One turning vector, and how many ticks it has turned:
The counts run from 0 to 1371.
[ -2  10  -9 -29   6  15  14 -36 -15   1  55   0   6 -14  47   2   2  29
  -5   2  27  37 -35  27  45 -12  -3  -4  -1 -32  25 -11 -22  34 -30 -24
 -13 -49  10  24   0 -26  26 -53 -25  -6   8 -28 -21 -17  46  -4] | 550
[ 20  28  21 -28 -15  12  32  -8  26  -1  34 -33 -17 -53   9  10   7 -31
  25 -17 -16 -44  21   5   1   1  48  29 -34  44  -4 -36 -36  19 -21 -23
  24 -23  29  14 -10 -23  -5 -10 -14  -8  33  27  17   3 -14 -10] | 219
[ 10   0   0   3 -21  63  23   8  -2  17  64  -6  17 -40  52  -7 -28   7
   3   6  44  38 -20   0  17  -9  17 -20  34  -9 -17 -11 -52   7 -24  22
  25  19 -20   6 -20  23 -10  17 -20  14  18  10 -28   5  25  10] | 213
[ 14   1  -7   4   1  17  17  -4 -17  35  68  -7  12   7  61 -12  -6  12
   2  25  49  38 -27  27  36   6  30 -31   0  -9 -31 -18 -35  18 -32  21
  -5 -26  -8  16  16  -7  32  -2 -21 -20  -4  -5 -16 -30  54  15] | 777
[ -4  -7  -1  -6  -9  25  66 -17  13 -15  21 -30 -23 -67   7  21 -15   5
  -7   8  -6 -22 -11  -9  26 -23  25  -4  -7   7   9 -31 -56  28 -14   0
  43 -42  13  57  -5 -26  -8  22 -13  -1  18  14 -33  24 -23   2] | 116
[ 20 -14 -49 -25 -28  22  16 -31  21  34  21   1 -19 -19  61   2  25  13
  -7 -13  14   7  18 -14 -30  -1  37  -5  18   8   5  -1 -60   6 -28  27
   2  11 -18   1  -2 -14 -14  29 -12  -6  65  44 -11   1  17   9] | 1243
[-10   7  14 -12 -41  36  16 -29  -2   0   4 -42  11 -43  34 -17 -32  25
   4 -10  26 -12 -15  -6  51  -2  22  -3 -10   5 -17 -31  -7  41 -10 -28
  22 -59  20  13  -1 -11  -1   7  15  -6 -16 -29 -46  41  -8 -36] | 1216
[  3 -14 -22   3  -4  12  52   1  11  48  53 -22  12 -11  46  -1   1   9
  -5  26   6 -10  16 -10 -46   2  21  16  14  54  -7  -6 -44  -6  22   0
  31 -15   0  16  -4 -18  23  39  11 -34  58  13 -22 -14 -14   7] | 781
[  9  13  17  -2 -29  51  26  22  10  19  59 -16   7 -42  35   3 -24 -16
  17   4  19  -1  25  -1 -38   5  19  16  27  39 -21  -9 -44 -10  -7  -1
  32  30  -1 -11 -31   8  -9  27 -15   1  73  16  -4   1  -3   2] | 944
[  7  38  17 -37 -22  41   8 -16  17   2  26 -44  23 -56  22 -25 -15  -9
  32 -33   9 -15  -8  16  41 -10  27  20 -19  15   8 -28 -18  31  -8 -50
  23 -39  16  -6 -18   2  -8 -42   6   1  10  -9 -13   9   8 -21] | 1155
[  6  17  -4 -41 -29  15   7 -18   8  28  39  -5  13 -13  51   1   4   3
  14 -15  -2  -9  31   6 -50   8   5  47   6  40  18  17 -15  -6   5 -40
  -6  -3  12 -26 -33 -18  -4 -17   1 -14  90  -1   2 -15   2 -24] | 688
[  1  29  38 -25 -18  21  16 -12   6 -21   4 -22   5 -68   5   6 -15   6
  33 -15  -4 -23  20   3  44 -20  19  31 -28  16  -1 -27 -17  31 -16 -56
  -2 -38  25   7 -23 -12  -6 -42 -14  12  32 -11  -7   9 -22 -49] | 1011
[ -4  13  30  -4  23   9  60  13 -18 -14  79  -9  -9 -34  10  21 -15  -6
   2  45  11   5 -18  22  26 -21   8   1  -6  17  -3 -19 -35  14  -3 -28
  18 -38  29  45   3 -26  40 -27 -28 -15  23 -18  -5 -25   1   5] | 118
[ 20   8 -29 -41 -17   9   5 -22  14  49  25  -5  28   9  76 -21  11  18
  10 -14  17  -1  31   8 -26   4  14  32  -4  41   8  23 -13   0  17 -41
 -12 -10  -4 -37  -2  -2   9 -27  21 -24  73   6   1 -12   9 -21] | 349
[  9   9 -18 -16  13  23  28 -17 -22   6  62  -1   3  -6  57  -5  -9  18
  -8  18  44  36 -38  28  57 -10  17 -33  -1 -17   6 -11 -37  21 -28   6
  -2 -43  -8  26  25  -3  24 -29 -18 -18  -8  -5 -17 -20  47  17] | 211
[ -1  31  15 -23 -40  24 -12 -17 -33  -7  52   5  -9   3  58   8 -23  18
   1  -1  55  26 -22  20  20  18  11 -14  15 -28 -16  -3 -11  12 -55 -13
 -32  -2   2 -19  -5  -9  -8 -22 -35  -4  16 -29  -3   5  47 -27] | 387
[-14  19  19 -25 -12  -1  33 -13 -22 -10   8 -22  -2  -9  46  17 -27  20
  -6  21   5 -28  21  11   9   3  13  28 -19  59  -8   6   6  -3  15 -61
   3 -49  26 -11  21 -27   4 -16  18 -46  42 -13  -3  20 -50 -40] | 1091
[ 21  32   4 -36   1  38  25  -5  18  -6   2 -24   4 -31  49   0 -25  -1
  15 -10  14 -16   7  11  59 -10  59  -7 -24  39  -3 -18 -37   8  -1 -22
  24 -22  -6  -2  37  14 -34 -27  10 -25  12  48   6  30 -30  -9] | 979
[-10  -4  16   3 -19  21  56   1 -16 -13  22 -30 -18 -23  35  32 -38   7
 -18  26  13 -26   6  -4   5   7  26  -9   1  46 -22 -18 -26  -5   6 -14
  36 -35  15  25  23 -26 -14  44   5 -33  26  -1 -21  38 -46 -26] | 279
[ 12  39  46 -13 -25  -2  -5   4 -29  -5  52   5 -21   4  42  17  -6  -4
  22  12  39   6   7  31  17  23  27   1 -16   9 -41 -13  -8   7 -55 -23
 -36  -5  19 -16   3 -23   7 -30 -40 -18  34 -12  27 -19  28 -26] | 222
[ 11   2  -6 -11  -9  15  44 -24  10   4  63 -34 -20 -54   9  14   6 -17
   7  -7  -1 -17 -16   7  19 -12  42   1 -11  -1  14 -45 -60  28 -40  15
  38 -33  23  50  -8 -32   5  12 -25  -4  10  12 -20   3  21  19] | 600
[-21   7  18  -9 -37  51  22   2 -38 -21  62   7 -14 -23  46  27 -45  21
  -8  20  43  23 -21   3 -20   9 -10 -13  39 -10 -10   3 -17 -12 -29 -14
  -1   9   2  -3 -22  -4  -6   3 -34   6  43 -32 -24  22   9 -27] | 1231
[ 36  24   2 -25  20   7  20   0  32  25  41 -13  13 -34  30 -13  21 -13
  39   1   2   7  10  25  43 -20  50  15 -32  14   0 -28 -54  27 -19  -7
  -1 -19  -1  17  -3   3  16 -43 -14  -5  29  36  12 -45  27  17] | 899
[ 37  25   0 -31  17  10  22  -5  32  11  27  -2  -1 -52  31   4  23  -9
  33  -4  -1   5  10  15  45 -22  50   7 -30   7   3 -28 -65  22 -35  -3
   0 -17  10  26   7  -5   7 -39 -27   5  33  50  13 -27  24  17] | 981
[-15  -7  29  14 -36  39  24   7 -36 -18  43  19 -26 -27  41  39 -32  26
  -7  28  44  21 -12  -4   1   4   2 -18  31 -14 -36 -10 -35  -4 -44   7
  -7  10   8  18 -21  -9   1  26 -45  14  41 -15 -23  13  12 -18] | 583
[ 19  17  -8 -33   7  -6  44   0  10  17  37 -20  -7   3  50  15   6  -9
  -1  17  -2 -26  28  17 -19   5  40  12 -23  72  -3   0 -28 -19  15 -21
  19 -17   7   4  33 -18  -4  -8   7 -55  47  40  20  -6 -20   6] | 1286
[ -6  25  19 -34 -16  40  29 -25   8 -16  32 -39   7 -66   6  -1 -21  -4
  17 -20  -4 -26  -9  11  27 -18   9  24 -11  11  28 -25 -17  33  -2 -55
  30 -45  23  20 -28 -11  -8 -29  -5   1  19 -14 -22  24 -11 -23] | 507
[ 14  14 -24 -41 -25 -13   0 -46  -3  14  -7 -16  -3  17  76  -9   4  35
  -4 -12  25 -14  17  15  29  19  44  -5 -38  32 -12   4  -7  15 -12 -30
 -22 -48   8 -17  42 -30  -7 -16  20 -46  16  12  -3  12  -2 -38] | 1338
[-20 -12  22   8 -44  48  20   6 -22  -1  44   1  -3 -46  30  24 -33  24
  -4  13  30  12   9 -12 -26   0  -9  11  36  -2 -24  -3 -23   2 -26 -17
   5   6  10   5 -49  -9   9  33 -25  24  58 -31 -36  16  -4 -31] | 666
[  1 -28 -45   4  -2   7  53 -17  -2  37  29 -14   6   2  67  -4  -5  39
 -28  36  24   1   7 -12 -10   1  17  -8   9  36  -9   3 -39   1  20   2
  20 -40  -7  20  26 -20  20  43  22 -37  35   8 -37   3 -12   6] | 617
[  5  -5  -5 -12 -51  33 -20 -25  -4  16  -6  24   8 -31  70  -7  -4  48
  12  -2  38  31  16 -15  13  -3   9   0  20 -18 -27   2 -31  18 -41 -15
 -44   3 -19 -15 -22   1  -2  -2 -19  31  58   7 -25   1  14 -45] | 450
